0: tensor([629, 457, 552, 520, 475, 442, 543, 423, 460, 479, 465, 452, 540, 371, 465, 423, 445])
1: tensor([568, 572, 713, 187, 606, 254, 258, 713, 693, 383, 378, 280, 401, 162, 882, 227, 432])
2: tensor([389, 782, 537, 392, 821, 454, 238, 506, 402, 734, 313, 539, 387, 205, 408, 407, 252])
3: tensor([499, 340, 541, 427, 591, 394, 684, 587, 521, 303, 518, 323, 503, 590, 491, 270, 445])
4: tensor([797, 521, 522, 546, 514, 492, 515, 353, 272, 361, 249, 553, 564, 918, 815, 958, 709])
5: tensor([604, 659, 485, 531, 422, 561, 509, 494, 281, 603, 560, 400, 706, 765, 684, 892, 729])
6: tensor([383, 562, 440, 679, 584, 619, 659, 579, 403, 636, 627, 703, 451, 595, 424, 370, 587])
7: tensor([521, 678, 628, 499, 608, 548, 272, 392, 559, 632, 502, 713, 597, 588, 247, 661, 313])
8: tensor([314, 245, 445, 590, 418, 583, 779, 601, 682, 518, 787, 514, 408, 317, 225, 413, 569])
9: tensor([469, 449, 380, 669, 504, 517, 521, 464, 483, 405, 379, 497, 396, 247, 242, 634, 427])
10: tensor([458, 764, 250, 529, 295, 598, 603, 240, 307, 340, 501, 346, 866, 970, 588, 999, 655])
11: tensor([473, 324, 752, 476, 492, 518, 696, 655, 553, 483, 572, 355, 546, 398, 549, 519, 733])
12: tensor([524, 829, 268, 695, 215, 720, 754, 377, 226, 447, 437, 388, 623, 908, 565, 942, 702])
13: tensor([361, 502, 496, 463, 803, 447, 546, 556, 518, 619, 536, 552, 355, 387, 595, 248, 359])
14: tensor([649, 678, 547, 584, 458, 463, 627, 566, 574, 440, 402, 572, 376, 353, 595, 391, 507])
15: tensor([732, 453, 589, 543, 457, 429, 564, 441, 460, 491, 419, 480, 542, 434, 393, 409, 465])
16: tensor([397, 441, 488, 577, 424, 434, 399, 463, 713, 447, 426, 816, 385, 453, 246, 648, 454])
17: tensor([327, 227, 489, 553, 393, 551, 723, 627, 603, 583, 751, 513, 373, 404, 327, 416, 589])
18: tensor([411, 425, 460, 553, 634, 457, 568, 629, 430, 479, 337, 398, 170, 127, 401, 442, 413])
19: tensor([485, 517, 387, 419, 506, 571, 295, 365, 385, 637, 606, 401, 698, 831, 786, 643, 613])
20: tensor([418, 527, 683, 517, 401, 389, 496, 593, 714, 489, 450, 705, 431, 267, 331, 427, 502])
21: tensor([422, 389, 545, 358, 578, 515, 497, 680, 537, 487, 636, 549, 586, 532, 447, 149, 522])
22: tensor([705, 453, 648, 464, 610, 378, 428, 502, 404, 536, 456, 232, 484, 281, 627, 195, 405])
23: tensor([926, 520, 708, 351, 350, 506, 302, 655, 649, 346,  66, 415, 216,  39, 977, 148, 424])
24: tensor([750, 332, 566, 502, 267, 194, 500, 441, 389, 327, 542, 250, 736, 526, 548, 594, 678])
25: tensor([308, 440, 409, 385, 612, 381, 362, 398, 567, 511, 555, 688, 575, 661, 599, 384, 397])
26: tensor([490, 578, 400, 429, 517, 641, 237, 320, 359, 667, 638, 456, 745, 846, 697, 720, 580])
27: tensor([235, 309, 421, 434, 620, 545, 728, 695, 822, 448, 466, 445,  36,   0, 214, 555, 365])
28: tensor([569, 590, 325, 554, 504, 429, 314, 368, 529, 847, 558, 563, 640, 421, 395, 302, 148])
29: tensor([250, 631, 490, 285, 938, 484, 321, 473, 602, 729, 565, 335, 465, 256, 434, 365, 161])
30: tensor([563, 583, 530, 397, 556, 631, 489, 532, 667, 528, 358, 349, 246, 140, 604, 338, 322])
31: tensor([494, 292, 744, 499, 443, 556, 573, 637, 502, 441, 499, 320, 562, 416, 552, 574, 803])
32: tensor([465, 560, 580, 337, 441, 477, 313, 511, 494, 506, 552, 494, 732, 532, 484, 430, 473])
33: tensor([574, 343, 702, 392, 653, 348, 490, 476, 609, 421, 394, 521, 365, 476, 990,  76, 456])
34: tensor([360, 234, 552, 581, 529, 420, 487, 552, 880, 461, 464, 644, 286,  95, 131, 711, 486])
35: tensor([649, 512, 603, 526, 644, 471, 596, 681, 636, 605, 309, 459,  59,   0, 455, 397, 351])
36: tensor([696, 212, 553, 614, 494, 395, 823, 625, 462, 537, 414, 553, 169, 384, 554, 104, 529])
37: tensor([308, 517, 351, 657, 442, 373, 520, 547, 471, 591, 743, 616, 526, 378, 242, 448, 504])
38: tensor([620, 344, 538, 616, 595, 620, 566, 456, 454, 537, 528, 474, 305, 369, 656, 282, 532])
39: tensor([524, 528, 654, 581, 517, 552, 584, 581, 544, 517, 640, 769, 542, 772, 656, 434, 703])
40: tensor([812, 589, 651, 357, 389, 331, 216, 384, 350, 303, 481, 277, 927, 620, 610, 295, 417])
41: tensor([544, 333, 738, 468, 448, 523, 623, 602, 478, 492, 572, 358, 609, 389, 522, 500, 791])
42: tensor([849, 597, 617, 346, 358, 312, 311, 392, 367, 307, 518, 293, 984, 648, 602, 292, 407])

tensor([531, 800, 318, 738, 206, 707, 693, 386, 200, 522, 361, 452, 646, 904, 590, 896, 696]) 12 10 5 4 26
tensor([645, 397, 490, 664, 242, 518, 515, 473, 582, 287, 160, 567, 404,  99, 303, 603, 489]) 9 15 0 20 16
tensor([543, 219, 585, 536, 524, 419, 735, 656, 660, 491, 518, 703, 364, 391, 608, 160, 605]) 36 38 21 17 3
tensor([753, 568, 575, 476, 626, 419, 553, 643, 600, 607, 299, 442,  69,   0, 517, 365, 344]) 35 30 18 14 22
tensor([383, 484, 406, 671, 419, 398, 528, 594, 483, 589, 704, 561, 532, 361, 220, 409, 506]) 37 17 8 6 9
tensor([392, 427, 532, 223, 488, 699, 386, 430, 639, 474, 442, 250, 527, 238, 611, 304, 366]) 30 32 0 22 21
tensor([250, 778, 497, 294, 861, 615, 357, 651, 842, 556, 662, 346, 472,  86, 321, 353, 151]) 29 2 30 13 18
tensor([759, 384, 600, 494, 268, 175, 501, 455, 396, 256, 506, 199, 695, 539, 569, 629, 736]) 24 41 31 15 0
tensor([461, 649, 608, 270, 416, 461, 415, 510, 409, 603, 579, 324, 710, 605, 448, 669, 598]) 32 5 19 26 41
tensor([442, 473, 626, 244, 545, 683, 469, 669, 745, 653, 483, 414, 252,  85, 449, 299, 352]) 30 35 18 13 20
tensor([619, 673, 460, 584, 475, 571, 492, 463, 256, 611, 548, 422, 697, 801, 665, 903, 744]) 5 26 19 4 12
tensor([680, 210, 530, 634, 504, 445, 791, 681, 486, 582, 428, 595, 123, 350, 550, 153, 538]) 36 38 14 18 35
tensor([629, 448, 541, 574, 655, 431, 169, 288, 299, 759, 470, 833, 576, 510, 259, 585, 376]) 7 28 16 15 0
tensor([498, 482, 577, 452, 576, 343, 602, 590, 639, 639, 541, 788, 270, 500, 679, 200, 427]) 13 14 38 21 33
tensor([587, 672, 607, 528, 640, 516, 284, 438, 633, 612, 440, 670, 574, 601, 276, 687, 306]) 7 16 32 15 0
tensor([553, 423, 764, 108, 625, 424, 297, 775, 592, 252, 261, 220, 293, 176, 673, 419, 549]) 1 30 22 23 18
tensor([483, 443, 631, 324, 554, 538, 167, 513, 387, 660, 657, 408, 664, 614, 419, 549, 524]) 32 26 19 7 25
tensor([489, 344, 513, 402, 595, 385, 663, 535, 569, 377, 521, 359, 502, 524, 486, 295, 425]) 3 0 21 15 13
tensor([316, 506, 403, 648, 440, 453, 528, 616, 513, 561, 758, 514, 573, 338, 295, 431, 469]) 37 17 8 6 0
tensor([620, 593, 598, 419, 570, 593, 468, 621, 655, 467, 371, 433, 217, 188, 600, 318, 343]) 30 35 14 18 38
tensor([447, 738, 238, 542, 315, 610, 658, 218, 270, 281, 471, 278, 877, 999, 573, 999, 686]) 10 12 5 4 26
tensor([505, 518, 687, 305, 505, 576, 458, 391, 564, 402, 313, 476, 640, 604, 474, 563, 498]) 32 0 15 7 25
tensor([568, 786, 317, 703, 209, 751, 689, 356, 196, 570, 425, 444, 672, 965, 548, 928, 685]) 12 10 5 4 26
tensor([461, 512, 616, 277, 546, 675, 427, 611, 766, 673, 444, 375, 288, 132, 425, 281, 290]) 30 35 13 18 29
tensor([682, 379, 430, 685, 240, 486, 557, 455, 625, 265, 165, 621, 407,  71, 336, 582, 486]) 9 15 20 0 14
tensor([419, 532, 683, 587, 421, 381, 527, 561, 750, 431, 452, 738, 359, 261, 338, 458, 511]) 20 16 14 34 9
tensor([611, 996, 471, 446, 657, 607, 148, 467, 468, 714, 368, 667, 452, 422, 525, 385, 130]) 2 28 7 29 32
tensor([347, 404, 612, 526, 549, 445, 490, 484, 822, 485, 471, 680, 344, 194, 186, 699, 423]) 34 16 20 9 27
tensor([203, 779, 537, 564, 449, 507, 554, 739, 599, 384, 466, 296, 196,  39, 267, 429, 417]) 18 27 30 35 9
tensor([333, 220, 525, 563, 552, 426, 522, 533, 857, 450, 550, 647, 332, 151, 120, 741, 456]) 34 16 27 9 20
tensor([491, 381, 359, 649, 487, 509, 603, 465, 540, 384, 465, 436, 368, 218, 279, 566, 420]) 9 18 0 15 37
tensor([566, 678, 612, 520, 645, 484, 274, 393, 596, 626, 423, 698, 577, 574, 301, 672, 359]) 7 16 32 15 0
